In the data rows, zero lies at 4.5, halfway between 4 and 5.
Here is a table of points, one per row:
[3 3 5 4 2 5 0 3 5 4 7 2 5 4 4 3 4 1 3 6 7 4 4 4 2 6 5 3 4 4 3 3 4 4 6 5 6
 4 5 3 3 3 6 3 6 2 5 6 4 5 3 7 4 3 4 6 3 5 7 3 2]
[9 5 4 5 3 6 4 5 4 4 5 6 3 5 5 4 3 4 4 4 5 4 4 3 8 4 4 4 4 4 9 3 4 5 9 3 3
 7 7 3 5 5 5 3 5 5 3 4 3 5 1 6 7 4 3 3 5 4 7 3 4]
[6 3 5 5 3 6 3 4 4 3 5 3 3 4 4 3 6 5 9 5 5 3 4 5 5 3 4 3 9 4 5 6 4 4 5 2 5
 3 4 5 5 3 3 5 5 4 4 3 4 4 4 3 5 5 3 5 4 5 4 7 2]
[3 4 4 2 7 4 3 5 3 3 6 3 4 4 2 5 4 8 4 3 3 3 4 4 6 8 3 0 4 5 5 4 4 4 3 3 4
 4 4 5 5 3 5 4 4 4 5 4 4 5 4 8 6 4 4 6 5 4 9 4 4]
[1 5 4 3 2 3 5 6 4 2 4 4 4 5 6 3 4 7 4 3 6 6 4 5 9 7 4 9 4 5 6 6 4 4 8 3 4
 5 5 5 4 3 5 4 5 5 7 4 6 5 4 3 1 3 3 5 4 4 4 3 4]
[3 4 4 4 4 3 5 1 2 7 3 3 4 4 3 6 5 3 5 6 5 2 4 5 9 1 6 5 3 3 4 5 5 6 1 2 4
 3 5 3 4 5 4 2 5 3 5 3 3 4 2 4 3 3 7 6 4 3 4 6 2]
[4 2 4 3 5 6 9 4 5 2 2 4 5 2 2 4 4 3 3 4 2 4 4 5 3 7 2 5 2 5 6 4 4 4 6 3 5
 3 5 4 6 4 2 6 5 4 2 4 5 4 4 3 5 4 2 5 3 5 1 5 2]
[3 4 3 4 7 4 3 9 5 4 5 3 5 4 3 7 6 2 7 3 3 5 4 5 7 2 5 7 4 4 4 7 3 5 6 5 5
 4 6 5 4 6 3 6 5 5 4 5 5 4 4 9 5 5 4 2 6 5 3 4 3]
[4 4 3 4 4 4 4 5 4 7 3 7 4 4 3 5 5 4 5 5 5 4 5 4 7 3 6 4 3 4 4 3 4 3 8 2 3
 6 2 3 5 5 4 5 5 5 5 6 4 3 9 5 6 3 5 4 3 3 5 5 3]
[6 4 5 4 5 5 4 6 3 4 3 5 3 5 9 4 5 6 5 4 6 9 5 6 3 5 3 5 3 3 6 6 9 4 3 3 5
 4 4 4 5 4 4 4 5 4 3 3 6 4 4 7 7 4 4 5 3 5 5 7 2]
[3 3 4 9 8 6 7 7 5 6 3 5 4 7 5 5 3 3 2 3 4 4 5 4 4 3 5 4 7 4 5 4 4 5 7 4 7
 5 3 8 7 4 4 4 4 4 4 6 5 4 2 4 3 5 6 6 3 2 6 3 3]
[5 4 3 4 5 5 7 3 3 3 4 4 6 3 4 4 5 5 3 6 4 4 4 4 5 3 5 9 5 4 3 3 6 5 5 5 6
 5 4 4 5 4 4 5 4 3 5 3 5 5 6 4 7 6 3 9 5 7 9 5 9]
[4 8 4 4 2 5 5 4 6 7 3 3 3 6 2 6 6 5 5 8 4 5 2 4 4 6 3 5 4 4 5 4 3 4 5 5 5
 3 4 8 4 5 4 5 4 4 4 9 9 5 4 6 6 6 8 4 5 4 5 6 8]
[5 4 5 3 9 2 5 2 3 5 8 4 2 3 6 4 4 5 7 4 3 4 3 4 3 4 4 4 3 3 4 3 5 4 9 5 4
 4 2 5 4 5 5 4 5 3 8 3 5 4 3 2 7 4 7 7 4 5 1 4 4]
[5 4 6 4 3 4 3 6 4 6 4 5 3 6 5 4 5 4 7 3 3 4 5 6 4 3 2 3 3 3 4 4 4 4 4 6 9
 4 9 2 5 4 6 5 4 4 3 4 4 3 6 2 4 3 5 8 5 4 4 4 8]
[6 4 4 4 4 4 2 5 4 7 4 5 4 4 5 4 4 4 4 3 2 5 5 4 3 7 4 9 4 4 3 4 2 5 2 4 2
 4 6 6 5 3 2 4 5 6 6 4 3 4 4 4 8 3 4 7 3 3 3 3 4]
[2 4 2 4 4 3 5 4 3 6 3 9 5 2 4 3 5 3 4 4 4 7 4 5 2 5 4 5 9 5 5 4 4 7 4 3 7
 3 3 6 3 4 7 3 5 3 4 4 3 5 4 6 4 4 4 2 5 3 2 3 9]
[6 6 7 4 4 5 5 5 7 5 4 5 9 4 4 7 4 6 4 4 4 5 3 4 6 5 6 2 8 5 4 3 4 4 4 3 6
 7 4 1 4 4 1 5 5 4 5 4 5 4 3 4 5 5 7 4 1 6 3 2 6]
[8 4 2 7 9 4 4 2 4 4 6 5 4 5 3 3 5 5 4 5 6 4 3 5 5 6 6 3 4 5 6 7 4 4 4 3 5
 4 9 4 3 4 5 4 4 4 6 4 8 5 7 4 4 5 3 3 4 4 5 5 5]
[2 3 5 3 5 5 4 3 6 8 4 6 4 3 7 6 6 5 3 5 4 3 6 5 7 6 3 4 8 2 5 4 5 3 4 8 2
 4 6 3 4 5 3 5 4 7 3 9 5 5 4 4 4 5 5 4 5 8 5 1 3]
[5 5 5 4 4 3 5 7 2 5 4 4 3 4 4 4 3 4 4 9 4 4 5 3 3 6 6 3 4 3 5 9 4 4 4 4 4
 8 3 2 5 5 4 6 5 6 6 8 5 3 4 4 3 3 4 5 8 6 4 6 7]
[7 1 9 3 4 4 5 3 6 7 4 2 6 5 4 9 4 4 3 3 4 3 8 6 3 4 6 5 5 4 4 9 5 4 5 3 3
 4 4 8 4 5 9 3 4 5 5 4 4 5 5 4 4 4 3 3 5 6 3 6 7]
[4 4 3 3 4 4 5 3 7 2 2 4 0 5 5 3 5 4 3 2 4 3 5 3 3 4 5 5 6 6 4 5 4 3 2 5 5
 9 4 5 4 5 5 3 4 2 4 3 4 5 6 4 5 5 9 3 6 6 3 6 3]
[4 3 3 8 3 5 5 3 4 5 9 5 5 6 3 4 5 5 4 3 4 4 5 4 5 5 2 6 3 4 4 5 5 4 2 3 4
 5 2 3 6 4 4 4 6 4 3 4 6 4 6 4 4 5 4 3 6 4 3 4 5]
[3 5 4 3 4 4 5 7 5 3 4 5 4 5 3 4 5 4 6 4 4 8 4 4 4 2 4 4 7 3 3 3 5 8 3 3 0
 5 6 3 7 5 9 5 5 4 3 6 4 4 4 3 3 6 5 9 3 4 3 5 5]
[1 5 9 4 6 6 3 4 4 5 4 7 8 9 3 3 5 4 4 7 2 5 5 5 4 3 4 5 4 6 5 4 2 3 5 6 2
 6 5 5 4 6 4 5 3 3 4 1 6 6 4 5 3 3 3 4 7 3 6 8 3]
[4 5 5 9 3 5 5 4 3 3 1 6 5 4 5 6 6 5 7 4 3 3 4 5 4 9 4 5 4 6 5 3 4 6 5 6 4
 4 3 3 5 5 8 5 4 4 4 5 4 5 5 5 4 4 4 5 4 6 3 4 3]
[3 5 8 4 3 4 5 5 6 7 6 5 3 4 3 4 3 4 6 2 5 6 4 4 4 7 9 4 3 5 5 1 6 5 3 4 5
 5 6 4 3 4 3 6 4 5 5 5 3 4 3 3 5 8 2 4 9 5 5 8 3]
[2 4 8 5 5 5 2 3 7 5 3 4 3 2 5 2 6 3 4 4 6 4 5 4 5 4 5 4 2 6 5 6 4 5 3 3 6
 6 2 4 5 7 4 4 3 9 5 4 7 7 4 5 5 7 4 5 2 5 4 5 7]
[4 8 1 4 4 5 3 5 5 8 5 2 5 1 8 5 3 6 3 4 5 5 3 4 2 3 4 4 4 7 7 4 2 3 4 3 4
 3 3 3 4 4 6 7 3 4 3 2 5 5 4 2 3 6 4 3 5 5 5 5 3]
[4 3 4 6 6 5 2 9 4 3 4 6 3 2 2 8 4 6 4 6 8 3 4 6 5 3 3 4 2 3 3 3 5 4 4 4 3
 5 6 7 3 5 2 4 4 3 6 4 5 5 4 2 5 4 4 3 3 5 3 4 7]
[3 4 6 5 6 5 9 8 5 5 4 2 5 5 8 3 4 6 5 7 8 2 4 6 2 3 5 5 4 4 6 3 2 6 3 5 4
 4 6 4 5 4 5 4 6 4 6 4 3 6 6 5 9 3 3 2 3 5 5 3 5]
[4 4 5 3 4 3 4 4 3 5 5 3 5 5 5 4 5 4 5 7 4 3 5 5 4 3 5 5 6 9 4 4 9 5 4 7 4
 4 6 7 4 6 4 4 5 6 5 8 4 4 5 5 4 3 5 4 4 4 4 4 5]
[7 6 5 3 3 3 5 4 2 3 3 4 4 9 7 5 2 3 4 6 4 3 5 5 4 5 7 3 5 4 3 1 5 5 2 3 4
 4 3 7 5 5 3 6 4 4 3 1 7 5 6 5 3 6 3 3 4 6 3 0 6]
[5 9 5 3 4 4 4 3 5 2 6 7 4 4 3 7 6 6 4 5 5 3 6 5 2 4 7 4 3 4 4 9 5 5 4 7 6
 5 3 4 4 5 4 3 3 3 4 6 4 4 5 3 7 6 2 4 5 2 4 1 1]
[8 3 4 5 5 5 5 6 4 5 4 4 4 4 2 3 3 4 4 5 5 9 4 5 9 6 5 3 5 5 5 6 3 5 3 9 5
 4 2 4 5 4 7 4 5 4 5 2 4 5 5 3 5 6 4 4 3 5 3 3 4]
[4 4 6 4 4 5 5 5 2 3 9 6 5 4 4 5 5 5 4 6 4 4 6 5 3 7 6 7 4 4 7 4 4 5 5 5 6
 2 6 4 5 5 4 5 5 5 4 4 2 5 5 5 3 5 9 4 3 5 6 5 3]
[6 6 5 3 5 6 5 5 6 3 4 5 5 4 9 3 3 3 3 3 3 2 5 4 9 6 4 3 4 5 2 5 5 5 5 6 3
 2 3 3 4 4 4 5 4 3 3 6 3 4 4 5 4 6 4 3 4 2 3 9 7]
[5 3 4 6 4 3 6 4 6 4 3 5 4 4 4 3 5 3 7 2 2 6 4 6 1 4 4 3 3 4 4 7 5 6 5 6 1
 3 4 5 4 4 2 4 6 4 5 3 4 3 3 2 2 4 5 1 3 4 9 3 6]
[5 5 4 5 5 5 4 3 4 3 3 3 9 3 7 3 3 4 6 5 7 4 5 4 4 4 3 3 4 2 4 4 6 5 6 4 4
 5 4 8 5 5 5 3 4 6 4 6 4 5 7 3 6 5 8 5 9 3 3 3 2]
[5 5 0 3 4 4 5 3 5 3 5 5 8 8 6 6 7 3 5 4 4 5 4 5 4 4 5 3 3 2 5 2 4 4 4 6 6
 7 3 8 4 5 3 6 3 7 5 6 3 5 3 3 5 2 2 3 3 6 3 8 6]
[6 6 3 4 5 7 5 4 6 4 3 6 3 8 3 4 6 5 3 5 7 4 6 4 3 3 5 4 3 8 3 4 4 3 5 4 4
 1 3 2 5 3 4 5 5 7 6 3 4 6 3 5 3 4 6 6 9 7 4 4 4]
[6 4 4 4 3 5 6 3 5 4 4 4 4 3 3 3 4 9 4 4 3 5 4 3 2 2 4 5 4 2 5 3 6 4 4 7 4
 5 6 4 4 4 3 5 6 6 6 4 3 4 4 9 1 5 4 6 3 3 2 4 4]
Along one direction, these points spread out more than along any other. Take the direction at right angles to it along which they spread out most. Go by this last direction. How many in every 100 of the points above lie lower along it than each point below? Answers are rounded to whole numbers. More than half of the points above lie lower than the first one.
[4 4 5 3 4 3 4 4 3 5 5 3 5 5 5 4 5 4 5 7 4 3 5 5 4 3 5 5 6 9 4 4 9 5 4 7 4
 4 6 7 4 6 4 4 5 6 5 8 4 4 5 5 4 3 5 4 4 4 4 4 5] 44
[3 3 5 4 2 5 0 3 5 4 7 2 5 4 4 3 4 1 3 6 7 4 4 4 2 6 5 3 4 4 3 3 4 4 6 5 6
 4 5 3 3 3 6 3 6 2 5 6 4 5 3 7 4 3 4 6 3 5 7 3 2] 91
[8 3 4 5 5 5 5 6 4 5 4 4 4 4 2 3 3 4 4 5 5 9 4 5 9 6 5 3 5 5 5 6 3 5 3 9 5
 4 2 4 5 4 7 4 5 4 5 2 4 5 5 3 5 6 4 4 3 5 3 3 4] 23
[8 4 2 7 9 4 4 2 4 4 6 5 4 5 3 3 5 5 4 5 6 4 3 5 5 6 6 3 4 5 6 7 4 4 4 3 5
 4 9 4 3 4 5 4 4 4 6 4 8 5 7 4 4 5 3 3 4 4 5 5 5] 79
[6 6 5 3 5 6 5 5 6 3 4 5 5 4 9 3 3 3 3 3 3 2 5 4 9 6 4 3 4 5 2 5 5 5 5 6 3
 2 3 3 4 4 4 5 4 3 3 6 3 4 4 5 4 6 4 3 4 2 3 9 7] 56
[4 8 4 4 2 5 5 4 6 7 3 3 3 6 2 6 6 5 5 8 4 5 2 4 4 6 3 5 4 4 5 4 3 4 5 5 5
 3 4 8 4 5 4 5 4 4 4 9 9 5 4 6 6 6 8 4 5 4 5 6 8] 58
[6 6 3 4 5 7 5 4 6 4 3 6 3 8 3 4 6 5 3 5 7 4 6 4 3 3 5 4 3 8 3 4 4 3 5 4 4
 1 3 2 5 3 4 5 5 7 6 3 4 6 3 5 3 4 6 6 9 7 4 4 4] 88
[3 3 4 9 8 6 7 7 5 6 3 5 4 7 5 5 3 3 2 3 4 4 5 4 4 3 5 4 7 4 5 4 4 5 7 4 7
 5 3 8 7 4 4 4 4 4 4 6 5 4 2 4 3 5 6 6 3 2 6 3 3] 5
[1 5 4 3 2 3 5 6 4 2 4 4 4 5 6 3 4 7 4 3 6 6 4 5 9 7 4 9 4 5 6 6 4 4 8 3 4
 5 5 5 4 3 5 4 5 5 7 4 6 5 4 3 1 3 3 5 4 4 4 3 4] 53
[4 5 5 9 3 5 5 4 3 3 1 6 5 4 5 6 6 5 7 4 3 3 4 5 4 9 4 5 4 6 5 3 4 6 5 6 4
 4 3 3 5 5 8 5 4 4 4 5 4 5 5 5 4 4 4 5 4 6 3 4 3] 33
[4 3 3 8 3 5 5 3 4 5 9 5 5 6 3 4 5 5 4 3 4 4 5 4 5 5 2 6 3 4 4 5 5 4 2 3 4
 5 2 3 6 4 4 4 6 4 3 4 6 4 6 4 4 5 4 3 6 4 3 4 5] 51
[3 4 4 2 7 4 3 5 3 3 6 3 4 4 2 5 4 8 4 3 3 3 4 4 6 8 3 0 4 5 5 4 4 4 3 3 4
 4 4 5 5 3 5 4 4 4 5 4 4 5 4 8 6 4 4 6 5 4 9 4 4] 93
[7 1 9 3 4 4 5 3 6 7 4 2 6 5 4 9 4 4 3 3 4 3 8 6 3 4 6 5 5 4 4 9 5 4 5 3 3
 4 4 8 4 5 9 3 4 5 5 4 4 5 5 4 4 4 3 3 5 6 3 6 7] 40
[5 5 5 4 4 3 5 7 2 5 4 4 3 4 4 4 3 4 4 9 4 4 5 3 3 6 6 3 4 3 5 9 4 4 4 4 4
 8 3 2 5 5 4 6 5 6 6 8 5 3 4 4 3 3 4 5 8 6 4 6 7] 81
[3 4 3 4 7 4 3 9 5 4 5 3 5 4 3 7 6 2 7 3 3 5 4 5 7 2 5 7 4 4 4 7 3 5 6 5 5
 4 6 5 4 6 3 6 5 5 4 5 5 4 4 9 5 5 4 2 6 5 3 4 3] 63
